In the rows, zero is written as 128.
Which row each row swaps with, under one turn or mirror
The rows were stretched afterwards, more along some directions than others.
j107: [141 147 120 152 138 126 133 145 147 142 132 134 141  99 139 103 117 121
 149 138 141 130 166 118 122 107 150 114 128 100 118 116 132]
j574: [156 124 126 155 171 130 180 157 142 127 139 141 133  96 139 116 119 110
 144 120 150 152 108 134 124 125 107 121 122 128 111 114 108]
j676: [142 132 118 150 144 110 180 136 137 108 154 152 164 117 134 108 103 159
 166 101 132 158 113 103 161 123 120 107 144 117 113 108 122]
j229: [114 121 111 113 118  99 130 156 132 106 130 163 116 109 100 129 117 161
 163  99 102 144 134 108 122 119 116 112 162  90 123 104 125]
j554: [146  94 125 178 150 113 160 127 140 111 124 151 136 105 135 121 105 114
 161 101 132 129 117 124 141 128  97 131 107 106 127 129 121]
j124: [113  97 113 148 119 135 165 135  96 109 138 126 141 115 124 120 124 131
 157 105 124 128 120 109 150 117 132 149 132 111 151 126 150]
j688: [145 114 124 126 107 109 126 131 129 122 143 125 105 130 134 111 126 139
 156 123 143 148 138 106 145 122 125 137 127  82 108 106 113]
j136: [140 145 115 146 134 121 141 146 138 137 131 134 147 102 133 100 115 124
 156 129 139 129 174 116 117 103 150 120 127 100 121 120 139]
j758: [168 125 125 132 138 115 151 161 120 117 138 146 132 128 145 130 122 143
 149 151 164 153 142 118 101 128  97 120 126 102 120  87  99]
j266: [120 121  91 103 153 120 154 151 114 125 159 144 132 120 160 102 129 158
 152 138 118 117 119 121 113 126 141 140 154  93 116 136 120]
j849: [132  76 120 140 113 125 147 136 123 127 143 147 156 127 157 125 114 125
 156  97 110 121 138 122 142 103 115 138 140 112 116 107 141]
j216: [104  91 115 121 144 122 162 145 131  99 147 135 118 135 104 117 128 147
 174  77 104 127  94 110 142 128 119 145 137 103 133 123 138]
j189: [141 114 135 157 133 100 159 140 134 143 146 126  94 116 141 108 136  98
 140 133 172 151 120 140 115 118 120 115 112  99 112  84 116]
j86: [119 142 109 120 159 107 149 158 120 107 125 164 130 100 118 106 106 159
 155 127 119 128 129 120 143 108 135 126 135  95 112 132 137]
j19: [130 110 151 176 143 119 153 161 143 124 119 135 140 102 110 132 124 105
 159 106 135 125 112 119 131 113 133 120 114 138 126 124 134]
j522: [143 114 114 138 143 113 158 149  96  98 142 136 130 105 126 103 114 133
 171 112 142 147 122 107 124 134 110 131 108  88 133 134 139]
j850: [144 108 119 160 143 127 190 158 112 131 144 144 137 104 148 109 133 132
 134 144 167 148 104 146 137 114 124 118 145 125 117 105 108]
j644: [133 107 130 137 117 107 147 147 119 139 147 137 137 119 126 103 109 120
 159 104 136 127 111 117 146 114 123 139 146 110 107 136 122]
j186: [132  91 117 165 138 111 159 157 111 138 143 145 171 111 160 129 115 123
 140 129 132 139 128 111 158 100 116 123 161 134 119 125 111]
j748: [145 145 112 140 132 124 132 143 131 130 125 131 144 113 138  99 118 126
 154 126 140 126 181 112 118 108 147 130 114  93 115 122 141]
j475: [138 101 126 130 154 133 141 145 133 108 129 151 123 113 136 134 122 159
 140 126 133 158 114 118 130 125 100 135 141 102 105 119 104]
j145: [108 136 124 120 167 111 157 152 141 102 134 153 110 110 126 124 121 155
 145 133 122 143 139 115 133 123 127 130 145  97 127 106 100]
j655: [150 145 124 115 154 131 151 148 130 118 106 160 120 103 111 117 128 130
 157 120 122 121 132 146 120 120 136 146 105 101 108 125 127]
j208: [139 122 109 125 140  88 143 136 161 148 159 148 154 124 162 111 109 152
 154 123 126 125 161 107 131 112 133 134 160 101  83 130 107]
j618: [136  88 131 144 143 121 138 146 146 147 139 132 145 104 151 107 111 134
 163 117 122 118 100 126 133 107 135 150 132 106 111 134 118]
j190: [128 117 140 151 142 103 149 152 150 120 140 123 125 116 124 119 130 116
 152  97 136 124 135 114 120 121 122 141 101 118 120 125 129]
j38: [144 111 104 116 150 120 171 142 131 117 150 142 159 113 154 104 123 130
 163 116 136 128 131 115 122 107 137 149 124  95  99 123 117]
j324: [148 126 114 127 154  79 150 146 158 144 147 148 144 116 145 109 107 146
 159 124 133 135 151 101 125 119 129 128 158 108  89 128 100]
j560: [136 110 125 131 127  79 149 145 132 123 128 170 146 112 127 137 120 157
 139 132 109 132 134 130 144 110 104 121 172 122 123 102 109]
j989: [127 144 107 130 168 117 147 168 115 127 137 147 125 103 122  82 138 131
 144 134 137 127 129 119 126 109 143 130 110 106 115 142 133]
j785: [125 125 116 152 150 137 155 144 141 106 138 127 120 114 112 108 122 145
 167 113 151 155 107 101 131 115 128 112 134 106 125 110 129]
j653: [136 132 105 158 111 116 153 138  96 109 144 136 143 106 112 112 104 137
 144 116 132 163 144  99 139 124 105 100 168 112 168 139 127]
j558: [153 101 136 134 121 137 138 158 120 125 127 149 137 103 143 135 113 136
 137 111 133 145 135 141 111 130 120 146 136 103 107 104 108]
j58: [151 122 118 136 151  96 126 166 109 132 123 155 143 116 154 124 109 143
 126 138 129 129 147 119 118 122 124 129 156  99 124 123 104]
j704: [134 141 114 123 148 119 180 157 136 132 155 141 130 101 138 105 123 134
 130 133 147 133 131 121 136 103 126 125 134 111 114 103 112]
j990: [131 119 114 129 149  89 146 147 155 146 158 139 133 112 150 104 111 145
 157 118 133 119 148 107 131 118 147 140 141 102  80 127 105]
j152: [141 131 118 149 117 133 158 133  98 115 132 139 157 101 120 122 112 137
 140 124 124 163 146 123 125 121 109 103 150 122 157 131 135]
j610: [143 107 132 118 151 114 123 133 144 124 124 145 136 120 154 126 122 149
 156 131 126 140 146 105 126 123 119 165 116 102  92 131 124]
j132: [159 119 130 154 136 125 174 136 134 119 130 133 149 120 152 119 137 125
 140 140 158 149 122 131 133 114 102 120 131 121 138 100 114]
j790: [114 115 120 119 172  98 156 137 152 124 138 170 135 110 124 126 115 157
 164 118  99 125 108 131 134 122 125 154 127  81 111 130 117]
j817: [139 132 119 124 150 135 164 150 108 103 136 136 149 101 119  94 123 124
 159 105 125 125 124 104 123 107 134 149 106 101 136 148 149]
j535: [131  79 116 151 120 141 148 158 101 145 128 143 148 107 145 126 119 128
 138 122 122 124 119 133 142 109 119 131 146 137 131 122 135]
j357: [129 104 113 137 152  87 141 148 155 141 158 150 137 117 152 114 113 154
 155 123 132 133 143  99 134 124 130 131 158  98  84 117  93]
j411: [155 120 126 155 134 126 156 155 117 137 130 128 140 108 136 125 138 114
 157 129 146 116 122 137 107 120 135 117 131 125 133 131 124]
j664: [146 122 133 127 157  99 142 160 130 136 126 143 121 108 155 125 130 132
 130 158 157 119 122 131 118 120 125 133 122 117  91 110  99]
j992: [146 126 119 130 129  87 129 149 145 126 123 148 122 115 109 129 103 136
 143 107 121 132 144 121 109 127 118 109 150 106 119 137 128]
j292: [125 126 126 130 127 125 142 147 120 114 123 127 112 125 124 123 137 115
 147 115 133 146 146 147 111 131 146 101 127 117 120  95 119]
j257: [124 135 130 121 151 105 146 142 139 128 135 136 136 125 120 129 127 127
 150 126 129 117 142 117 143 119 123 132 119 112 126 133 109]
j101: [119 121 124 136 141 114 133 137 151 112 137 134 142 101 129 122 115 140
 157 116 102 148 129 105 143 121 127 134 145  96 137 136 115]
j735: [135 100 137 140 124 115 140 161 107 112 129 134 102 137 109 135 132 125
 145 120 138 126 133 135 119 129 112 133 111 113 133  78 130]
j863: [140 132 110 150 167 102 170 150 126 132 143 154 179 106 164 114 110 154
 139 139 129 147 146 111 150  97 103 130 163 129 127 138 108]
j918: [157 119 123 131 157 149 132 168  96 113 105 138 125 101 118 121 123 142
 143 140 138 133 133 143 122 134 131 150 118 106 121 130 123]
j299: [118 104 144 168 158 110 149 154 151 113 135 149 121 124 112 124 134 135
 158 115 127 121  95 120 127 129 118 107 129 126 135 113 114]
j211: [142 119 118 142 112 101 126 152 135 116 121 150 136  99 128 119 116 143
 172 120 133 158 154 102 135 126 120 111 139  88 121 113 125]
j128: [151 114 113 134 156 122 143 177 120 145 128 148 139 107 140 126 125 145
 159 150 151 143 123 118 118 131 115 121 143 119 110 117 104]
j268: [149  98 114 158 110 118 151 137 127 111 141 152 153 111 146 127 105 153
 174  94 125 144 132 114 152 116 115 125 148  88 114 118 134]
j570: [154 114 130 133 158 123 143 154 135 129 112 168 148  80 148 137 117 168
 144 144 131 152 105 143 122 123 102 126 146 108  98 119 106]
j224: [142 122 119 139 145 117 159 150 109 129 132 134 125 121 125 104 136 127
 137 101 143 132 123 134 132 119 119 128 152 122 124 136 137]
j288: [138 141 112 147 134 131 155 138 137 104 136 148 113 108 139 108 123 149
 150 128 146 147 127 129 117 130 122 107 129  91 121 104 136]
j262: [133  91 137 177 142 108 157 153 118 108 127 155 141 110 135 120 118 133
 156 119 131 133 116 112 145 132 114 126 123 121 142 124 117]
j496: [138 116 151 167 104 124 116 132 129 127 102 137 123 113 121 138 120 110
 137 123 143 138 135 135 139 125 108 124 126 110 127 114 117]
j770: [142 138 116 156 124 116 142 138 137 130 143 133 127 114 129 104 121 123
 156 123 153 139 172 121 124 109 137 114 108  86 119 108 132]
j361: [136 141 117 140 129 113 117 150 141 131 122 135 127 112 127 113 118 131
 146 125 130 132 176 115 122 117 144 123 123  87 117 112 124]
j669: [134 147 131 148 135 126 150 151 126 131 122 138 117  97 127 110 134 121
 124 147 167 150 130 140 125 117 123 112 114 124 125 121 116]
j187: [152  97 129 132 107 132 156 128 112 126 116 137 149 106 123 140 107 121
 162 107 112 130 133 125 141 123 115 154 138 103 139 136 135]
j23: [151 121 130 126 122 111 132 126 132 116 129 129 156 130 138 121 129 145
 147 113 125 125 152 116 138 123 121 156 128  92 133 150 136]
j679: [131 112 123 125 157  90 149 143 155 147 151 158 147 109 154 114 118 151
 165 114 121 121 141 113 127 110 143 148 149 101  82 121 106]
j643: [138  94 137 148 134 124 158 154 109 105 144 154 135 108 137 124 113 147
 148  94 127 159 116 124 128 139 112 133 132 102 109  99 113]
j195: [113 115 111 122 155 116 162 153  98 116 152 150 138 116 148  99 111 149
 154 116 134 143 121 105 151 120 126 158 133 103 115 135 121]
j66: [131 118 110 125 154  84 138 146 158 140 154 146 138 122 146 103 115 160
 160 121 130 129 142  94 129 120 138 132 159 100  81 132 102]
j982: [126 148 121 151 136 111 132 147 141 131 136 130 124 117 129  98 124 124
 153 118 139 123 168 113 119 114 152 117 124  97 121 116 133]
j528: [133 134 149 142 141 102 156 153 157 129 133 154 117 104 131 108 119 132
 155 103 152 151 128 133 151 103 129 113 134 105  87  86 112]
j144: [146 104 139 174 118 123 156 160 116 128 126 140 104  99 117 121 128 121
 138 123 155 153  99 138 146 130 116 106 142  99 129  96  98]
j35: [162 113 113 135 109 102 139 131 116 122 127 136 156  89 133 111 111 141
 146 120 127 141 143 103 156 117 118 136 157 110 119 145 130]
j905: [141 154 112 152 142 114 142 143 136 136 128 143 147  97 148 101 111 133
 145 141 141 130 182 121 132 103 148 120 130 101 115 120 122]
j567: [121 108 112 127 156  87 137 146 164 141 158 152 129 114 147 112 114 145
 159 118 119 126 142 106 130 126 141 129 158  94  82 124  97]

j817 is swapped with j475
j124 is swapped with j850
j216 is swapped with j132
j361 is swapped with j324
j66 is swapped with j748
j567 is swapped with j107
j664 is swapped with j86
j357 is swapped with j136
j758 is swapped with j229
j679 is swapped with j770
j785 is swapped with j38

